In the data rows, 128 means zero.
Some points:
[170 117 169 117 136  75 185  75 122  99  72 134 109 118  75 180  51 200
 107 135 162 158 117  83  99  95 162 120 177  73  66 107 107 116 109 194
 115 137  89  18 192 168 139 190 107 153  87 139]
[199 124  97 166  86 106 130 134 166  98 107  88  64 191 146 189  63 148
 189 141 156 114 183 157  82  81 151 168 124 125 164 127 147 186 126 145
 148  90 135 101 126 108 255  90 172 132 198 114]
[234 192 152 165 157 127 159 148  53 163 176 156 136  72  96  64  70 219
  94  53 162  46  94 138 137  94 165  47 122 150  66 148 127  98 109 104
 173  81  85 161 129 164  91 142 113 103 176 116]
[170 125  73 161 145 133  79  73 124 132 168 135 112 114 112 123 100  97
 155  67 213 128 127  71  72 168 150 165 149 128 114  95  88 105 116 108
 197 164  73 185  98  99 161 103 202 222 104 118]
[ 79 150 134  86 143 179  70 187 129 150 198 138 148  94 129 132 140  96
 130  81 127  86 131 103 181 132 103 146 129 115 137 116 147 180 126 143
 153 142  85 138 130 124 120 108 177 132 105  60]
[181  76  83 107  60 103 118  71 102 106 114 166 137  95 172 114 176 118
 174 111 132  96 145 136 137 151 194  63 133  56 107  93 119 194 189 144
 138  82 199 133 139 112 159 179 131  80 113  87]
[158 153 134  50 142 116 160 145 118 201 114 162  68 115 140  88  71 179
 169 107 222  91 127 174  93 143 139 154 142 154  65 105 133 166 177 137
  95 128 110  59 139 140 109 188 128 151  88 175]
[103  98 146 122  70 216  82 132 103 156  67 128 141 139 144  68  68 190
 146 166 138  68 134 174 139 104  75  64 104  56 125  61 210 142 118 169
 105 161 116  88 142  71 139 121 155 141 174 167]
[143  41  76 129 131 134 135  89 167 169 103  74  60 188 128 108  76  92
 133 115 108 122 255 149 169 118 139  51 112 146 130 143 154 143 141 116
 145  62 155  99 113 130 158 163 119 170 196 159]
[108 136  99 144 156 169 107  77 143 116 151 105 162 117 110 102 153 110
 190 131  92 159 126 107 167  95  86 100 139 213 167 113 111 117 163 103
 105 171 114 115  72 147  58 171 111 114  85 151]
[ 55 160 140 133 132 124  88 196  87 138 159  67 177 148 132 242 176 150
 142 161 117 184 117  63 132  87  87 142 150 166 178 208 171 112  84 138
 109  93 137 120 171 116 167 139  92 113  64 130]
[142  94 173  99  71  96 151 126 100 147 135 131 156 132 107  86 145 130
 144 157 112 207 100 178  62 161  93 173 112 151 126 126  71  18  93 110
 124 128  91 104 120 124 102 189 214 190  90 135]
[130 120 144 157  77  99 158 126  93 149 135 163 139  92  98 176 185 118
 138 111 137  65 178  96  63 140 104  79 169 165 117 123 153  94 122 140
  77 160 184  93 178 183  51 130  71 121 114 120]
[103 126  84  98 201 196 100 130 158 183 153 148  66 165 155  42 124 168
 128 167 147 145 156  54 181 166 116 115 112 169 136  81 158 167 116 124
 172 145 216 139 127 125 145  73 113 184 106 136]
[ 73 111 171  78  82  65 111 105 210 158 107  86 123 182 155  75  90 125
 123 120 116 113  29 186 107 135 103 108  95 134 143 120  96  97 109 115
 160 165 171 172 177  96 150  75  78 148 140 188]
[152 210 113 111 136 104 174 161 147 134 117 138 146 130  78 180 153 188
  65 218 158 175 107  75 166 154 169 161 118 156 182 147 111 152  47 134
 150 140 160 120  95  91 159 126  69 174 131 205]
[117 147  71 126 112  67  71 128 121 131 104  86 128 108 180 124  57  97
 111 156  79  69 144 104 133 154  94 185 138  59 119 132 108 119 125 188
 122 122 119 160 120 196  86 152  64  92 126 115]
[ 43  74  45 133 198 130 106 165 151  78 170 172  87 109 151  99 148  28
 158 119 106 101 149 114  90 106 115 124 182 215 177 208 134 117 233 128
 178  97 147 210  63 135 183 179 104 145  97  74]
[ 89  26 120 186 180  93 188 219  90 115  99 167  93 151 148 130 172 169
 153  90 151 162 165 148 120  73  65 154 134 149 206  35  87  96  89  60
  85  51 229 151 135 107 109 150 106 119  91   3]
[196  74 137 113  24 140 100 126 129  78  80 163 123 153  91 178 158 162
 130 156 140 106 177 158  90 132 107 143 115 108 179 166 211 100 132 121
  59 102  88 181 129  99 124 130  65 113  74 128]
[157 146 155 166 174  91 120 139 119 170 180 125 176 127 147 154 113 132
  62 132  52 191 119 122  92 118 206 126 110 119  71 125 128 137  87  65
  80 137 125 169  59 137 145  90 161 117 141 186]
[134 113  54  54 139 189 132 108 181 156 112 135 149 158 107 126 118 142
 234 127 124 169 196  76 169 153 150 115 113 169 168  92 171 125 120 129
  86  89 160 189  22 110 154 138 179 132 119 151]
[137 131 128 105  97 193  85 116 130 143  76 122  64 115  85 134  95 139
 137 108 139  49 171  86 120 161 155 129 113  98 200  99 133  85 168  84
 149 138 123  92 126  91 181 164 156  64 212 165]
[ 91 118 163 169 184 168 106 112 100  95 131 107 100  90  69 128 122 148
  76 124 115 158 114 120 144 216 152  82 142 104  60 137 201  63  42 157
 173 144  88 186 194 200  93 122  71 158 147 185]
[189 194 200  59 110  75 146 123 118  48 103 126 157 139 119 182 181  51
  89 177 149 170  32 122  94 165 133 206 121 203 133 138  95 161 116 151
 141 119  17 167 134 115 140 131  98 163 114 152]
[122  81 141 176  56  89 147  99 192 137  62 139 175  71 196 134 131 137
 135 161 129 115 101 185  64  95 107 161 114 116 170 148 179  66 133  67
 140 233 189 159 121  82 124 100  47  60 164 174]
[104 151  78 120 108 131  63  93 174  64 166 116 199 153 186 199 212 128
 193 118  77 109 113  83  43  53 128 170 172 201 170 178 177 190 127  95
  96 155 128  82 153  75  94  64 175 112 146 115]
[ 41  82 174 154 192  76 161 125 105 128  98  89 119 130 176  62 130 105
 148 111 101 192 108 133  98 126 115 132 104  61  88  86  95 197 245 134
 162 126 144  15 131 255 134 148  92  82  85  41]
[157 135 171  58 119 191  87  84 105  89 164 115 217 147 133  97 106 104
 127  95 124 166  91 168 162  73 130 123  90  75  41 167 158 130 176 111
 125 165  84  86 180 136  88  85 208 108 117  71]
[127  84 113 160  75  85 129 138 153 114 121 142  74 152 157  91 148  77
  82 124 103 105 189 177  89 247 180 137 157  74 191  48  83 118 169 189
 255 120 197 137 105 142 135 159 157 142 198 114]
[120 142 145 155 111  88 100 138 136 148 106  85 174  98 113 151 150 155
  69 196 129 109 104  53 184 108 164 118  80  39 134 206 154 114  90 156
 126 157  99 174  94  29 155  81 134  86 114 113]
[  0 169 124 179 181 149  79 173 106  98 128  42 127 105 128 109 123  86
 133 124  93 121  97 112 143 120 147  59  93 107 214 207  93 108 103 117
 139  77  41 175 138 159 152 141 177 138 139  89]
[142 178 169 159 179 149 154 114 133 205  79 136 175 174  51 168 200 164
 132  93  94 146 134 133 130  34 127  83 133 186 130 109 110 116  78  94
 142  73 146  75 126 153 132 110 124 178 146 153]
[146 116 177 114 167  62 186 159 147 185 139 156  91 125 135  84  88 123
  32 134 133 126 115 159 189 180 189 125 137 129  77 135  83  78  22 145
  93 175 108 100 142 140 182 107 142 135 131 124]
[ 91 184 131 135 149 144  74 143 103 135 151 137 121  92  72 156 158 124
  82 128 159 149 169  86 191 189 140 167 138 125 136 105 141 151 159  86
  54 202 122 125 101 136 142 129 118 218 110  72]
[210 115 131 147  87 141 193 159  68 110 103 148 205 205 111 164 155 107
 152  55 163 163 170 103 107 135 113 132 145  92 165 112 132  76  76  84
  55 159 173  94 125  63 131 106 193 121 140 155]
[115  75  15 241 122 126 157 146  92 165  88 110  92  73 112 197 149 111
 129 127  97  94  96 124  92 118 106 128 114 174 114  81  79 142 153 100
 130 116 179 137 117 156 144 144 102  15 101 128]
[194 188 145  83 214 146 147 147  94 137 188  69 174 125 120 145 108  94
 126 166 183 139 161  68 110  97 160  64 104 165 116 191  89 150  84 149
 141  92  90 159 139  46 104 124  94  73 119  96]
[105 119  91 192  82 141 146 119 103  51 162 163 151 164 132 105 120  95
 163 147 103 135 147 129 177  90  84 141 117 117 139 117 127 119 165 171
 108 142 141 108 116 199 124 122 149  75 137 138]
[113 136  99 153 154 127 139  65 187  48 130 155 170 117 239 129 121 118
 116 111  77 165  88 120 107 109  85 116 163 116 113 101 133 185 183 137
  91 133  92 112 116  66  79 114 211  65  96 163]
[130 100 170 158 181  92 167 141 228 151 145 126 101 139 114 113 133 206
  89 163  90 187  67 168 163 139  49 150  99 152  79 164  41 178  95 120
 128 142  69 197 145 190  75  68  93 168  97 141]
[ 75 171 199  19 135 168  59 113 129  64 117 152  67 141 109 123 129 113
 163 154 112  76  83 214 178 101 137 113 125 141 105 190  85 124 166 131
 112 121 126 122 157 146 144 156 125 178 152 183]
[165 134 113 153 145 153 194 113  91 156 118 135  75 132 152  92 146 125
  99  97 183 102  78 163 112 131 137 173 154 139  63 132 116 134 172 141
 149 114 170 199 130 103  87 145 107 120 133 176]
[111 157 144  77  52 111 161 140 105 140 200 210  86  66 175 133 116  71
 116 108 117  35  81 226 164 147  98 138 144  31  62  82 150 119 200 214
 115  74  96  80 137 110  39 158 188 108 166  61]
[159 187 167  94 107 206 155 142 146 123 162 115 149 106  74  86 127 122
  99 117 139 194 150 165 217 166 150 211 121 140 116 155 165 176 109 113
 155 136 154  74 155 182  99  53  68 148 177  93]
These points spread out most along one direction. Take the direction at right angles to it along which they spread out most. Go by this last direction. How far along it is each point below, from 0 to 99? The average is 50, and the first point in the table lies past the average. One standard deviation of the points above along it is 16.
[157 146 155 166 174  91 120 139 119 170 180 125 176 127 147 154 113 132
  62 132  52 191 119 122  92 118 206 126 110 119  71 125 128 137  87  65
  80 137 125 169  59 137 145  90 161 117 141 186] 45
[122  81 141 176  56  89 147  99 192 137  62 139 175  71 196 134 131 137
 135 161 129 115 101 185  64  95 107 161 114 116 170 148 179  66 133  67
 140 233 189 159 121  82 124 100  47  60 164 174] 41
[108 136  99 144 156 169 107  77 143 116 151 105 162 117 110 102 153 110
 190 131  92 159 126 107 167  95  86 100 139 213 167 113 111 117 163 103
 105 171 114 115  72 147  58 171 111 114  85 151] 33
[158 153 134  50 142 116 160 145 118 201 114 162  68 115 140  88  71 179
 169 107 222  91 127 174  93 143 139 154 142 154  65 105 133 166 177 137
  95 128 110  59 139 140 109 188 128 151  88 175] 76
[157 135 171  58 119 191  87  84 105  89 164 115 217 147 133  97 106 104
 127  95 124 166  91 168 162  73 130 123  90  75  41 167 158 130 176 111
 125 165  84  86 180 136  88  85 208 108 117  71] 65
[210 115 131 147  87 141 193 159  68 110 103 148 205 205 111 164 155 107
 152  55 163 163 170 103 107 135 113 132 145  92 165 112 132  76  76  84
  55 159 173  94 125  63 131 106 193 121 140 155] 37
[130 100 170 158 181  92 167 141 228 151 145 126 101 139 114 113 133 206
  89 163  90 187  67 168 163 139  49 150  99 152  79 164  41 178  95 120
 128 142  69 197 145 190  75  68  93 168  97 141] 57
[117 147  71 126 112  67  71 128 121 131 104  86 128 108 180 124  57  97
 111 156  79  69 144 104 133 154  94 185 138  59 119 132 108 119 125 188
 122 122 119 160 120 196  86 152  64  92 126 115] 59
[181  76  83 107  60 103 118  71 102 106 114 166 137  95 172 114 176 118
 174 111 132  96 145 136 137 151 194  63 133  56 107  93 119 194 189 144
 138  82 199 133 139 112 159 179 131  80 113  87] 59
[111 157 144  77  52 111 161 140 105 140 200 210  86  66 175 133 116  71
 116 108 117  35  81 226 164 147  98 138 144  31  62  82 150 119 200 214
 115  74  96  80 137 110  39 158 188 108 166  61] 91
[  0 169 124 179 181 149  79 173 106  98 128  42 127 105 128 109 123  86
 133 124  93 121  97 112 143 120 147  59  93 107 214 207  93 108 103 117
 139  77  41 175 138 159 152 141 177 138 139  89] 36
[143  41  76 129 131 134 135  89 167 169 103  74  60 188 128 108  76  92
 133 115 108 122 255 149 169 118 139  51 112 146 130 143 154 143 141 116
 145  62 155  99 113 130 158 163 119 170 196 159] 50
